[[123 103]
 [149 145]
 [112 153]
 [121 140]]
->
[[112 153]
 [149 145]
 [121 140]
 [123 103]]

[[115 150 118 121 134 116 119 140 112]
 [112 147 128 126 124 115 129 140 111]
 [144 109 135 122 126 144 128 127 142]
 [118 111 144 107 128 146 120 153 115]
 [142 131 118 140 137 127 129 115 143]
 [114 143 128 118 130 122 122 141 112]]
->
[[115 150 118 121 134 116 119 140 112]
 [112 147 128 126 124 115 129 140 111]
 [114 143 128 118 130 122 122 141 112]
 [142 131 118 140 137 127 129 115 143]
 [118 111 144 107 128 146 120 153 115]
 [144 109 135 122 126 144 128 127 142]]

[[119 112 126 127 132 126 126 124 135 145 134]
 [137 103 131 119 103 139 111 137 113 127 121]
 [122 142 128 140 134 119 112 117 140 136 126]
 [136 137 139 125 118 129 103 127 126 120 118]]
->
[[122 142 128 140 134 119 112 117 140 136 126]
 [136 137 139 125 118 129 103 127 126 120 118]
 [119 112 126 127 132 126 126 124 135 145 134]
 [137 103 131 119 103 139 111 137 113 127 121]]

[[113 142 128 146 112 122 119]
 [121 146 130 148 112 122 129]
 [115 141 129 142 115 124 123]
 [114 133 138 139 102 137 123]
 [120 136 136 135 111 134 133]
 [123 148 131 144 114 121 134]
 [128 149 128 145 121 119 138]
 [128 139 135 133 117 133 142]
 [115 143 130 137 114 122 126]]
->
[[128 149 128 145 121 119 138]
 [123 148 131 144 114 121 134]
 [121 146 130 148 112 122 129]
 [115 143 130 137 114 122 126]
 [113 142 128 146 112 122 119]
 [115 141 129 142 115 124 123]
 [128 139 135 133 117 133 142]
 [120 136 136 135 111 134 133]
 [114 133 138 139 102 137 123]]

[[132 131 131 129 127 128 127 129 126]
 [110 110 158 103 133 150 128 150 104]
 [129 132 132 123 123 128 126 127 132]]
->
[[129 132 132 123 123 128 126 127 132]
 [132 131 131 129 127 128 127 129 126]
 [110 110 158 103 133 150 128 150 104]]

[[129 128 126 130 125]
 [116 130 142 144 105]]
->
[[116 130 142 144 105]
 [129 128 126 130 125]]

[[124 133 127 121 126 135 133 123 120 123 126 130 113 132]
 [107 120 131 127 130 126 131 136 123 121 132 122 121 124]
 [149 125 128 130 131 130 130 129 124 131 140 137 133 127]]
->
[[124 133 127 121 126 135 133 123 120 123 126 130 113 132]
 [149 125 128 130 131 130 130 129 124 131 140 137 133 127]
 [107 120 131 127 130 126 131 136 123 121 132 122 121 124]]
---
[[121 114 151 120]
 [126 133 110 142]]
->
[121 133]

[[126 133 125 147]
 [114 110 126 126]
 [149 152 123 118]]
->
[126 110 123]

[[101 113 152 124 124]
 [145 127 108 133 114]
 [140 132 115 144 112]
 [120 125 141 106 143]
 [132 144 118 127 146]]
->
[101 127 115 106 146]

[[129 146 136 126]
 [116 124 153 144]
 [155 120 111 134]]
->
[129 124 111]

[[101 149]
 [119 121]
 [102 145]
 [115 121]]
->
[101 121]

[[138 130  99]
 [152 139 155]]
->
[138 139]

[[121 116 110 117 119]
 [119 127 143 123 121]
 [125 132 115 151 136]
 [123 139 148 112 116]]
->
[121 127 115 112]

[[149 114 147]
 [111 140 109]
 [113 132 114]]
->
[149 140 114]
